In the data rows, the value 128 means zero.
Here is a table of points, one per row:
[126 176 180 148 132 102 129 150 178 136 133 135]
[127 175 164 148 132 106 109 153 173 137 125 142]
[105 141 113 122  79 134 113 125 104 116 127 137]
[172 141 156 154 109 116 213 113  71 125 133 144]
[156  91 113  82 109 126 143 145  93 138 138 130]
[139 182 160 161 117 129 152 114 140 140 126 126]
[144 121 136 149 203 148 147 157 187 126 143  96]
[140 105 103  99  98 121 124 112  80 133 122 133]
[114 173 162 139 121 105 110 145 157 132 125 142]
[140 125 124 122  89 124 151 107  74 127 116 136]
[105  91 112 136 172 156 159 120 145 114  98 112]
[137 186 183 158 149 129 152 147 185 152 135 131]
[148  70 104 103 136 126  84 136 126 137 144 124]
[126 155 141 132 103 118 137  86 100 138 115 129]
[169  96 122  90 115 133 145 151  95 139 156 145]
[129 206 184 154 166 120 116 191 218 140 132 147]
[134 204 201 155 174 124 126 201 237 152 141 145]
[112 163 140 125 104 100 107 120 122 128 114 133]
[101 139 114 125  79 123 110 117 106 116 122 134]
[111 161 147 134  99  95 105 126 128 124 120 136]
[146 145 148 138 106 114 162  87  94 140 126 126]
[ 98 147 119 122  87 122 102 135 125 119 122 138]
[127 100  97 105 110 119  83 111  89 123 114 136]
[118  90 117 137 160 154 144 118 141 118  95 117]
[110  94 113 139 162 161 148 122 148 112 105 116]
[104 157 134 122  98 121 115 154 130 123 133 148]
[158  67 118  94 128 128  95 157 126 140 151 129]
[109  94 111 140 159 156 160 118 144 118 105 113]
[ 91 136 116 116  77 137 118 138 102 113 131 151]
[124 162 144 140 104 107 120 119 129 135 117 136]
[133 128 106 105  88 113 117 100  74 130 116 128]
[109 129 103 119  74 113  87  97  78 122 115 134]
[123 189 176 154 152 110 112 175 196 132 130 144]
[110 123 111 119  88 105  82 107  83 122 106 124]
[ 80 114  90 114  99 158 142 127  90 113 139 146]
[134 175 169 164 125 124 152 126 156 136 130 131]
[120 105 100  98 100 109 105 105  87 126 111 123]
[140 207 202 167 170 127 135 189 219 151 153 140]
[165  66 109  93 128 129 103 139 109 139 143 128]
[147  78 102  91 118 122 126 131 102 131 134 132]
[147 143 153 165 226 149 152 162 217 123 149  97]
[ 85 105  89 120 109 151 147 118  98 115 137 134]
[123 158 139 133 104  91 111 128 128 125 122 134]
[137 102 110  95 102 113 126 116  80 132 120 135]
[125  97  87 112 116 124  93 110  90 127 113 126]
[101 137 117 120  80 124 101 121 101 115 112 131]
[121 121 106  99  88 108  99 102  68 125 105 126]
[ 90  97  98 125 129 159 151 116 108 121 133 140]
[142  93 113 127 164 137 116 145 138 127 135 115]
[162  70 122  76 121 136 138 146 107 142 154 137]
[169  93 126 105 156 137 107 161 138 156 186 130]
[102 125 114 116  82 121  99 101  94 114 116 133]
[167  71 130  89 145 130 109 158 137 150 171 138]
[132 157 133 121  95 111 138  93 106 139 129 132]
[109 100 118 138 177 164 162 120 156 124 106 124]
[142 135 145 153 216 159 177 154 211 124 121  98]
[123 157 142 130 100 116 138 102 112 136 118 128]
[118 162 149 138 106 101 113 127 126 129 114 128]
[116 151 129 126  99 127  98 152 136 116 135 149]
[136 166 159 148 111 120 159  90 113 134 125 134]
[136 164 144 137 110 121 147  99 116 132 122 130]
[120  84 102 119 142 129 116 114 111 115 111 115]
[ 90  92  91 125 132 158 149 111 114 125 132 131]
[159 143 147 151 208 145 144 168 203 125 172 102]
[ 95  95  86 115 123 154 147 112 110 115 124 128]
[148 114 127  98 100 110 121 110  70 126 123 132]
[171 135 152 143  97 132 197 124  60 128 127 148]
[108 154 127 118  95 126 125 146 125 123 143 151]
[136 113 105 106  89 114 101 109  74 133 110 134]
[186 103 137 116 172 135 101 184 163 162 219 136]
[102 152 127 122  91 117  92 127 114 119 118 139]
[140 134 151 161 217 161 173 150 210 110 122  89]
[ 95 128 112 113  77 128 112 111 101 110 114 136]
[101 133 104 111  73 131 126 123  97 113 131 145]
[141 146 150 143  99 116 163  88  96 127 118 128]
[190 112 135 129 173 128  98 176 168 151 202 135]
[121 162 152 132 108 112 114 119 141 137 118 129]
[171  76 123  67 114 122 143 157 114 147 153 146]
[110  87  88 113 133 141 136 107 114 113  91 115]
[155 145 149 164 220 149 153 173 202 125 159 104]
[151  95 123 121 168 126 110 163 159 141 167 122]
[123  88 108 137 160 149 145 129 146 112 114 112]
[128  80 102 122 157 139 112 136 135 124 126 115]
[120 115 140 150 189 177 178 126 175 129 115 108]
[132 106 115  97 101 123 105 110  80 130 130 135]
[ 98 131 115 112  69 128 113 124  99 122 119 141]
[160 133 135 132  99 120 181 114  62 125 118 146]
[120 164 147 147 112 105 124 120 136 133 124 130]
[141 127 129 112  89 113 145  91  61 139 127 127]
[118 124 104 104  81 107 107  95  83 138 103 139]
[114 136 115 113  75 107 101  94  85 133 103 125]
[105 132 104 113  80 122 102 115  89 120 115 135]
[123 102  99 109 111 120  87 116  85 126 108 119]
[119 179 168 141 128 103 123 138 166 138 129 144]
[142 105 103  94 104 117 125 114  86 134 130 122]
[169 147 155 154 101 123 197 101  72 121 132 146]
[101 151 121 129  91 105  92 110 110 125 108 136]
[156 112 139 129  96 124 179 117  66 132 129 151]
[152 135 143 159 216 143 153 169 204 132 166  98]
[117 190 161 140 138 108 103 174 181 129 133 147]
[139  89 114 103 147 136  94 142 144 138 133 115]
[151 104 126 137 186 134 122 149 159 128 153 107]
[174  69 120  87 138 124 121 170 120 146 180 152]
[103 101  90 117 137 148 143 102 104 106 116 123]
[117 141 168 184 231 194 200 139 212 142 125 114]
[ 99 149 131 121  92 129 110 147 134 117 134 149]
[123 190 162 146 126 105 108 159 174 138 128 137]
[112 149 130 124  92 110  90 122 118 119 123 138]
[168 124 140 127  98 125 187 133  58 128 131 150]
[113 135 116 119  91  95 109  90  90 125 110 123]
[112  97  88 107 114 122 100 100  91 116 111 127]
[152 119 126 111  90 116 154 116  66 131 126 136]
[163  67 128  94 135 129 110 159 137 138 176 138]
[ 93 101  84 115 103 144 134 114  93 117 121 131]
[134 144 153 141 113 116 151  85 108 135 120 131]
[149  88 114 117 155 126 106 142 139 140 151 115]
[169 119 140 137 191 141 120 150 176 140 166 115]
[185 108 127 123 178 134  93 171 162 149 193 136]
[135 102 122 142 195 154 147 133 178 120 120 100]
[ 95 129 108 114  72 146 133 150 108 120 149 152]
[162 111 139 136 201 133 107 175 178 151 190 129]
[ 92  99  88 118 107 149 133 112  86 108 119 133]
[140 128 145 163 216 158 168 148 199 113 126  94]
[129 189 174 153 146 110 120 175 183 141 130 138]
[121 190 170 148 148 113  98 178 184 133 122 148]
[146 108 119  96  97 119 135 122  82 130 132 131]
[124 171 161 148 119 106 126 136 148 136 127 132]
[145 103 115 105  94 119 137 118  71 131 135 140]
[106  86 104 127 140 151 146 111 129 119 108 119]
[142  74 109  95 144 127  90 147 124 133 141 119]
[112 176 157 143 113 111 105 145 166 130 127 142]
[116 114 142 159 183 164 174 131 170 117 113 103]
[167 141 158 143 102 126 209 114  66 123 128 154]
[135  99 111 127 168 132 129 143 156 128 137 104]
[157  81 116  84 121 127 129 146 103 138 147 127]
[109 122 112 118  83 119  97  95  77 117 109 128]
[ 88 105  98 123 112 163 151 115  92 124 145 130]
[111 150 137 131  98  93 107 116 125 132 110 124]
[129  94 108 132 165 139 125 135 152 127 141 107]
[131 134 148 170 208 172 175 147 204 120 116  95]
[138 154 138 141 101 120 140  79  95 129 122 141]
[110  96 111 123 149 157 147 112 130 113 107 116]
[102 151 133 123 103 121 115 151 124 121 135 148]
[117 185 162 142 138 108  97 167 183 136 129 145]
[120 138 123 114  84 110 113  93  86 130 107 127]
[142  82 105 118 148 132 101 141 136 126 150 112]
[106 123 106 103  82 112 100  98  90 118  99 134]
[100 116  93 112 105 125 120 111  88 119 112 134]
[ 91 113  89 117  95 136 129 117  97 121 126 144]
[118  88 119 126 174 146 143 125 145 116 110 109]
[132 113 140 149 202 154 162 139 188 120 125  98]
[135 197 182 162 160 127 135 167 195 145 140 138]
[134 112 136 137 195 151 161 138 170 114 129 100]
[132 181 171 160 138 120 147 128 161 141 133 127]
[116  82  92 108 130 134 106 110 117 111 109 113]
[126  91 105 135 155 147 132 127 145 121 118 111]
[113 116  95 117  95 127 100  97  79 129 110 134]
[138 143 130 125  99 117 158 101  69 126 120 129]
[134 113 115 103  95 118 109 107  83 134 111 130]
[144 124 128  98  94 120 135 125  63 130 131 132]
[105 141 126 115  87 106  90  99  99 117 115 123]
[137  86  95 115 125 128  96 120 113 121 126 111]
[117 112 139 170 202 191 199 122 189 137 135 104]
[135 186 165 154 134 116 135 132 161 142 125 135]
[152 103 114  97  94 123 148 130  78 132 140 129]
[111  93  98 125 135 139 134 113 121 114 101 125]
[127 177 157 157 125 114 137 120 148 137 124 134]
[126 108 125 140 186 152 147 146 164 110 126  97]
[146 108 104  96  96 127 125 125  77 131 124 134]
[144  88 105  86 104 122 124 140  95 130 130 137]
[132 159 154 144 104 117 150  98 108 136 126 126]
[156 133 148 161 216 153 151 164 191 120 173  97]
[204 109 138 116 175 138 102 179 160 172 223 145]
[123  97 103 103  94 118  88  92  84 133 107 131]
[154 130 131 117  87 117 168 115  61 131 124 138]
[102 161 133 121  78 133 122 157 135 111 144 152]
[127 156 142 135 104 123 137 106 114 134 122 128]
[127  92 112 135 169 152 135 133 148 116 113 105]
[135 131 125 122  88 103 126  92  82 129 118 121]
[117 160 138 144 107 101 101 123 127 127 113 131]
[207 107 140 113 176 147 109 193 152 171 225 142]
[183 118 140 132 184 136  95 179 176 158 207 136]
[129 108 105 105  96 113 101 110  83 122 112 129]
[138 157 148 150 103 118 161  90 119 133 134 131]
[120 140 122 117  82 102 105  94 100 127 107 132]
[115  83  92 111 119 132 110 111  98 116 111 123]
[103 105  93 112 108 118 106 100  84 121  92 121]
[166  66 128  74 125 134 136 165 110 145 167 147]
[145 165 166 153 117 123 173 105 126 134 130 129]
[120  98 121 143 168 156 141 114 148 112 100 111]
[133  93  94  99 105 121  99 108  89 122 120 125]
[143 104 127 138 184 147 139 144 179 132 136  99]
[164  87 121 116 170 130  86 165 143 140 164 124]
[105 157 123 126  84 112 100 133 113 112 114 136]
[157 137 147 130  96 117 178 102  77 127 118 141]
[144  93 111 131 166 121 116 153 155 134 155 114]
[155 132 144 138  94 124 188 105  65 129 120 145]
[134 197 188 171 154 124 142 173 204 150 140 130]
[115  84 108 124 160 142 133 113 138 116 103 112]
[145 136 145 126 101 114 161 108  75 131 122 129]
[128 149 150 141 104 117 152  89 100 136 115 128]
[119 140 117 125  95 111  99  95  80 127 102 127]
[ 95 103  86 121 124 150 146 108 104 121 123 137]
[198 100 137 103 160 139 102 186 153 160 211 149]
[181  79 116  90 146 130 117 172 136 155 190 140]
[112 102  95 113 104 132 109  95  86 116 106 128]
[ 93  97  87 118 116 143 143 108  99 118 127 133]
[102 161 116 120  85 137 116 158 117 112 144 149]
[149 145 140 128 100 120 177 102  87 134 131 145]
[119 121  98 108  79 114  91  94  88 134 105 122]
[127 209 193 159 160 124 116 202 211 141 141 138]
[117 154 139 137 102  99 107 117 120 132 119 132]
[148 130 152 170 211 157 161 161 210 116 146  94]
[127 175 157 144 119 112 141 116 132 137 121 128]
[ 85 103  87 113 120 157 150 103 108 118 126 139]
[156 139 144 140 101 126 181 108  73 127 132 142]
[131 196 185 156 152 126 129 166 197 141 136 141]
[118 186 167 148 133 123  92 178 171 130 132 155]
[127 189 193 165 155 127 133 168 206 141 150 135]
[119 123 124 118  81 116 122  97  87 136 113 134]
[126 108 126 140 180 146 148 141 169 112 118 102]
[123  82 100 127 150 137 130 119 129 126 104 117]
[166 117 129 137 190 134  99 172 174 142 194 126]
[135 190 184 165 148 128 145 153 180 151 132 128]
[185 107 132 115 181 133  93 180 170 163 216 149]
[135  95 113 127 171 127 125 140 148 117 128 105]
[144 157 163 145 115 120 151 105 121 135 120 124]
[153 143 154 147 109 121 171  96  90 141 117 131]
[136 207 203 165 170 129 130 189 231 155 151 132]
[153 137 147 164 218 149 145 165 211 122 148  94]
[108  93  97 124 147 149 145 110 134 114 108 109]
[145 139 161 144 109 130 170  89  90 133 124 134]
[125 117 118 108  85 116 119 107  72 130 117 131]
[151 136 145 167 212 168 162 160 216 122 139  94]
[114 102 119 136 169 150 139 134 146 116 110 120]
[128  76 104 113 138 128 118 122 121 120 124 117]
[134 173 162 160 121 121 142 122 138 145 127 126]
[109 121  98 115  86 115  90  96  80 118 110 129]
[ 96 147 118 122  76 130 115 138 117 113 132 136]
[128 119 135 157 192 154 156 146 178 116 123  95]
[122 105  95 104  98 114  96 100  81 115 105 125]
[119 178 165 145 130 116  98 167 176 124 131 152]
[133 159 143 141  96 114 135  91 119 130 109 131]
[123 168 167 146 128 114 132 139 159 133 121 131]
[116 102  84 106 107 128 114 101  98 108 109 126]
[123 106 126 144 183 168 159 120 170 115 112 113]
[130 201 188 159 155 128 134 170 210 145 147 139]
[104 130 106 118  86 126 102  98  83 113 107 130]
[146 139 151 170 219 166 174 158 212 126 136  95]
[119 180 171 140 131 103 109 164 176 133 133 146]
[117 138 126 124  85 102 106  88  93 125 113 129]
[112 137 114 113  84 114 116  98  93 131 116 130]
[120 209 191 156 159 122 106 202 214 144 137 154]
[ 90  99  86 124 126 142 140 100 100 110 115 119]
[102  97  81 124 127 135 128  99 101 118 101 123]
[114  98  81 104 114 141 115  93  97 120 100 127]
[101 172 143 132 102 109  96 133 135 136 120 136]
[106 151 126 125  95 104  96 116 116 127 112 135]
[120 106 101 107  98 115  89 101  87 128 113 126]
[120  87 105 123 150 137 131 117 135 114 109 111]
[140 121 136 151 200 146 160 153 188 119 136  92]
[108  93 103 118 146 146 144 117 133 115  96 106]
[124 103  87 106 109 117  89 104  88 128 110 125]
[121  86  88 106 132 131 109 105 110 119 108 119]
[110  92  80 112 125 133 115  99 109 114 100 117]
[162  67 116  85 140 141 102 152 131 138 161 140]
[131 172 159 152 115 115 136 117 148 126 128 132]
[125  87 100 110 126 123 105 117 104 130 114 120]
[122 164 155 144 129 112 123 138 154 139 127 131]
[123 192 180 152 148 105 112 169 187 140 132 144]
[101 110  88 112  97 125 112  97  84 121 108 134]
[151  85 117  80 108 132 137 138 100 135 141 146]
[119 112 139 158 188 186 187 121 169 134 128 115]
[126 135 139 129  98 111 121  90 116 137 115 130]
[151  77 119 106 136 137  89 151 129 136 161 124]
[163 124 140 150 205 146 132 169 203 130 159 103]
[ 91  95  90 132 132 147 147 105 118 112 121 128]
[136 206 200 163 180 136 127 203 235 157 155 132]
[144 179 172 156 134 120 145 143 159 139 135 133]
[141 132 126 120  88 125 149 106  65 128 116 132]
[202 109 133 121 177 148 105 181 170 172 223 144]
[107 162 147 128 101 115  94 153 140 116 120 146]
[101 137 117 121  77 115 100 133 105 122 124 147]
[151 103 122 124 170 131 106 160 158 140 163 125]
[145  74 114  87 121 127 110 147 106 133 137 126]
[140 205 190 168 160 124 137 179 215 153 164 139]
[123 182 166 137 136 109  96 177 181 132 125 149]
[108  87  82 107 115 132 116 100 101 117  95 122]
[108 161 135 126  97 115  96 138 129 126 117 131]
[135  89 108 114 163 125 110 143 152 128 142 116]
[130 202 188 161 159 119 129 178 220 152 144 134]
[133  93 108 123 168 135 109 142 147 130 144 111]
[144 167 159 148 134 130 162 102 135 146 133 134]
[138 195 190 164 157 132 144 168 202 152 149 138]
[119 103 122 141 172 154 156 125 164 112 108  93]
[ 98  93  84 116 129 137 122 102 101 114  94 129]
[125  84  97 107 124 132  94 121 114 123 133 116]
[ 92 111  96 113  94 129 126 105  86 108 104 136]
[173 123 125 145 208 134 115 168 179 144 184 109]
[127 149 134 131  92 111 127  87 104 128 116 133]
[151 131 131 127  96 127 165 106  67 129 130 142]
[123  86 115 124 159 133 128 133 141 121 118 111]
[121 116 110 106  89 108  94 106  69 128 116 135]
[131 158 146 143 106 102 131 117 141 133 120 131]
[145 149 145 143 103 126 166  91 104 129 127 138]
[126 200 178 152 155 112 103 190 207 126 142 152]
[170 145 161 150 108 121 206 102  86 123 134 152]
[ 98  92 108 128 149 148 138 112 134 120  94 115]
[100 108  88 114 111 131 116 102  87 114 109 126]
[154 116 125 105  95 118 169 119  60 126 128 142]
[118 167 149 131 103 103 108 125 139 128 124 134]
[141 214 206 167 182 131 134 211 249 159 154 141]
[ 93 138 108 114  84 131 123 135 102 112 129 148]
[101 137 115 118  85 115 111 110  94 118 116 141]
[130 180 165 149 128 110 132 125 136 141 132 119]
[124 182 160 149 131 108 123 136 166 145 131 136]
[125 105 124 147 180 154 150 132 151 114 109 104]
[114 148 135 129  95 104  91 128 124 128 121 133]
[146  79 101  73 119 121 110 132 108 129 141 133]
[119 197 182 144 156 114 108 176 196 137 130 134]
[127  92  82 106 119 125  90 121  98 117 109 119]
[116  83 101 118 148 143 130 131 131 116 118 108]
[131 161 152 149 115 111 130 118 131 131 115 134]
[117 175 151 143 121 108 114 132 156 127 121 135]
[129 130 133 119  89 108 120  86  76 133 110 127]
[104 150 125 119  81 134 122 151 122 119 141 149]
These points spread out most along one direction. Where along it does each point below lie, from 0 to 99? 50 is the average, and the first point above lies past it.
[106  89 104 125 140 139 133 110 123 111 100 123] -> 42
[154 120 135 113  95 121 159 113  59 131 125 137] -> 34
[134 116 131 156 197 141 153 142 182 121 135 101] -> 69
[141 197 190 152 161 133 134 187 219 143 144 137] -> 83
[ 94 100  81 119 114 155 144 108 102 113 125 134] -> 36
[113  94  86 109 118 131 110  99  88 119 101 124] -> 32
[109 137 112 117  88 104  97  96  85 127 106 131] -> 32
[189  64 126  83 141 140 132 167 129 152 186 148] -> 52
[123 186 159 144 133 110  98 166 175 130 121 142] -> 65
[123 119 111 106  87 111  99  89  77 121 110 121] -> 29
[140 181 179 155 140 129 153 135 161 151 142 120] -> 67
[117  92  93 117 137 146 126 115 129 118  99 114] -> 43
[127 144 132 131 101 113 121  93  97 134 118 120] -> 40
[134 167 162 149 125 124 163 108 128 138 130 127] -> 55
[173  89 128 112 155 137 100 170 140 147 189 133] -> 58
[116 155 138 132 103 101 106 119 129 118 123 134] -> 47
[115 115 106 105  93 115  83  96  85 124 114 120] -> 31
[138 121 135 145 206 142 140 167 191 134 159 109] -> 74
[120 161 145 147 108 100 116 119 128 123 122 126] -> 50
[127  82  96 113 147 127 114 114 116 124 115 111] -> 42
[113  95 117 145 170 163 164 117 152 119 108 113] -> 55
[115 169 148 144 115 106 121 131 148 127 129 132] -> 55
[117 181 162 142 132 106 118 135 153 129 125 129] -> 60
[129 112 103 114  92 123 109 100  84 126 118 129] -> 32
[141  68 109 106 144 115  99 135 127 133 132 116] -> 45
[127 183 167 157 136 111 124 141 173 140 125 137] -> 66
[ 95 128 106 114  82 131 117 123  95 114 125 137] -> 35
[155 135 147 116  91 124 167 117  65 133 121 151] -> 37
[119 121 117 114  82 101 105  96  84 118 108 127] -> 31
[131 124 134 157 197 157 153 146 185 121 129 105] -> 70
[105  94  81 113 108 120 119 101  92 110 104 122] -> 31
[114  96 111 133 161 145 144 121 140 119 104 100] -> 51
[104  97  89 102 119 143 126 100  89 109 109 133] -> 32
[114 181 156 132 120 127 105 178 163 123 128 151] -> 62
[141 157 156 152 123 124 170 102 119 135 131 128] -> 52
[101  94 118 144 158 170 173 118 140 128 135 127] -> 53
[112 167 146 131 108 100 102 137 138 131 119 141] -> 51
[127  84 107 124 141 139 121 126 132 113 109 116] -> 46
[144 172 162 155 124 115 156 117 149 139 129 128] -> 59
[118  88 116 125 160 145 139 113 141 111  99 123] -> 49
[ 95  89  92 122 130 154 135 109 111 111 118 121] -> 39
[147 148 143 135 101 110 151  87  86 128 114 128] -> 40
[124  97 121 144 173 149 140 144 160 113 129 110] -> 60
[150 136 145 169 225 167 164 153 219 110 127  92] -> 82
[145 144 139 132 102 124 181  90  81 127 118 133] -> 39
[134  77  99 127 149 142 117 127 128 124 120 110] -> 46
[132 190 184 160 136 121 131 162 185 138 142 138] -> 72
[115 149 123 125  82 107  97 105 103 120 114 132] -> 37
[125 181 171 147 130 115 136 132 154 132 134 124] -> 62
[150  95 105  97  98 119 130 122  76 137 130 131] -> 33
[ 83 110  91 114 105 161 145 121  89 125 137 138] -> 36
[112  94  88 112 123 121 112 106 115 113 108 126] -> 37
[147 107 121  90  94 123 137 127  73 133 124 144] -> 34
[137 174 168 152 131 124 150 114 149 131 134 124] -> 60
[119 140 124 122  92 102 109  83  92 124 120 125] -> 35
[142 119 114  98  99 123 122 119  78 136 129 129] -> 35
[157 151 150 152 113 115 183  98  87 134 132 142] -> 45
[ 99  88  86 120 121 138 129 103  99 116 103 128] -> 34
[120  92  81 106 113 125 104 105  86 119 107 122] -> 31
[143  83 116 126 164 127 108 150 144 134 149 115] -> 55
[120 185 154 144 120 102 109 156 172 140 126 140] -> 63
[114 164 141 126 101 106 113 107 118 136 123 126] -> 45
[179  65 124  88 136 142 131 173 122 147 169 140] -> 51
[146 135 144 147 215 143 153 166 202 120 170 109] -> 79
[147 148 140 136 104 121 179  99  89 130 132 135] -> 43
[177  80 119  98 151 138 114 170 139 152 175 143] -> 56
[131 201 188 160 163 122 119 187 210 146 149 142] -> 82
[138 139 144 171 218 157 164 153 219 117 123  95] -> 81
[107  92  94 114 120 145 140  98 105 121 100 129] -> 36
[ 91 127  95 119  84 143 122 118  89 116 125 137] -> 33
[133 177 163 141 126 118 137 130 150 144 130 130] -> 60
[ 95 106  83 111 105 132 110 107  89 114 105 132] -> 31
[106 101  90 123 129 139 136 103 105 112 114 116] -> 38
[107 132 110 112  87 116 105 106  90 117 117 134] -> 33
[115  84  93 128 152 148 140 118 127 115 103 116] -> 45
[105  97  89 107 114 122 100 104  94 121 106 123] -> 33
[102  89  99 134 144 156 161 117 134 119 104 112] -> 46
[ 90  97  92 122 129 155 150 105 112 121 132 127] -> 40
[136 148 142 136 103 118 148  85 111 138 128 136] -> 44
[111 109  93 120  89 122  91 105  85 111 109 122] -> 30
[151 143 149 165 224 151 153 161 214 128 149  94] -> 83
[ 98 121  90 109  93 125 118 105  87 118 114 133] -> 31
[120 201 186 148 156 127 103 198 206 137 133 147] -> 79
[158 118 131 146 192 147 125 160 180 132 162 104] -> 71
[150 153 155 152 120 121 177  89 121 132 126 136] -> 51
[141 164 177 154 139 121 151 128 154 142 139 128] -> 63
[134 192 184 175 147 130 142 168 201 148 139 130] -> 78
[102 154 131 126 108 111  89 128 124 115 118 135] -> 46
[117 196 167 150 147 108 102 184 187 129 131 150] -> 72
[161 113 136 140 186 143 122 165 179 146 174 111] -> 71
[107 105 130 146 178 167 157 126 163 109 101 109] -> 59
[124  88 122 137 165 148 143 133 161 115 107  96] -> 56
[161 113 135 145 204 139 135 174 190 139 175 106] -> 75
[ 96 114  87 112 103 131 114  98  87 110 113 130] -> 31
[126  94  81 113 122 127 113 110 105 126 101 112] -> 36
[159 118 128 110  91 121 161 119  64 140 138 140] -> 35
[150  87 111  83 109 125 122 145  95 135 141 139] -> 39
[105  90  97 128 153 145 140 109 130 118 100 121] -> 45
[159 103 126  99  98 124 147 134  79 125 140 139] -> 37
[150 157 161 150 104 125 187  88 112 135 126 131] -> 48
[158 118 129 137 189 133 118 163 174 128 180 116] -> 69
[105 153 135 119  86 115 107 140 121 122 127 148] -> 45
[137 203 190 167 148 126 146 165 199 147 153 129] -> 79
[105 164 143 132 107 124 105 172 138 117 131 148] -> 54
[ 85 116  97 114 101 144 136 112  87 121 128 147] -> 34
[127 193 175 163 142 115 132 146 179 148 134 124] -> 70
[138 169 173 159 122 128 154 115 140 137 135 124] -> 58
[ 97 111  91 109  88 124 101  99  84 119 106 128] -> 29
[129 159 153 143 108 113 136 111 134 136 128 122] -> 51
[107 151 131 129  85 102  95 122 118 124 117 135] -> 42
[149  86 119 122 169 136 115 148 155 132 151 116] -> 58
[123 100 126 139 186 160 154 127 162 112 104 101] -> 60
[144 124 131 152 203 154 152 152 194 112 125  96] -> 72
[104 106  77 113 120 136 123  86 101 114 106 123] -> 33
[163 125 144 128  96 125 190 118  53 128 127 150] -> 37
[137  76  93 112 141 131 103 128 129 118 119 119] -> 44
[116 157 135 134 100 103 116 112 126 130 115 134] -> 46
[103 158 125 115  96 128 118 159 131 116 138 148] -> 49
[104  95  93 102 104 120 100 101  87 118 101 124] -> 30
[123  89 101 120 143 136 114 133 126 126 123 113] -> 46
[154 113 116 105  94 122 143 108  65 121 135 142] -> 32
[156 108 128 139 181 135 124 167 175 143 174 121] -> 68
[106 139 124 125  87 111  96 100  98 119 109 129] -> 36
[107 101  75 114 113 127 110 100  98 115  97 125] -> 32
[103 120  97 116  97 123 113 108  85 118 103 130] -> 32
[ 88 103  89 114 100 147 137 105  85 124 124 132] -> 32
[110  95  79 107 102 128 110  97  92 117 101 133] -> 29
[163  76 117  80 120 136 127 146 112 144 150 140] -> 43
[131 138 134 120  91 108 128  85  88 123 124 128] -> 36
[138  68 100  95 129 132  89 123 110 125 126 114] -> 39
[120  82 106 114 127 125 121 121 114 120 117 118] -> 41
[115 176 158 140 124 111 101 163 152 130 124 140] -> 60
[106 112  99 107  95 128 112  98  83 108 110 129] -> 30
[113 116  97 111 100 124 101  92  91 119 100 126] -> 31
[133 184 171 159 125 119 134 129 162 144 132 132] -> 63
[119 175 156 144 136 112 121 139 163 137 129 131] -> 62
[115 155 141 125  95 112  98 140 117 116 122 144] -> 46
[ 95 104  95 127 119 152 140 117  99 118 132 135] -> 39
[150 121 137 148 195 140 144 160 188 134 160 106] -> 73
[ 93 126  97 113  85 142 133 121  95 117 124 136] -> 35
[ 97 113 101 113  95 139 127 113  94 120 125 140] -> 35
[105  89  99 128 138 144 139 105 123 115  99 116] -> 42
[150 155 155 144 106 125 165  92  91 127 128 133] -> 44
[136 171 161 153 119 115 140 119 142 136 123 123] -> 57
[128  84  99 112 139 134 101 124 115 119 114 116] -> 42
[127 160 140 134  95 100 125 106 115 133 119 130] -> 44
[107 126 106 111  90 116  95 103  93 118 110 129] -> 33
[131 157 149 140 103 117 149  92 116 128 130 142] -> 46
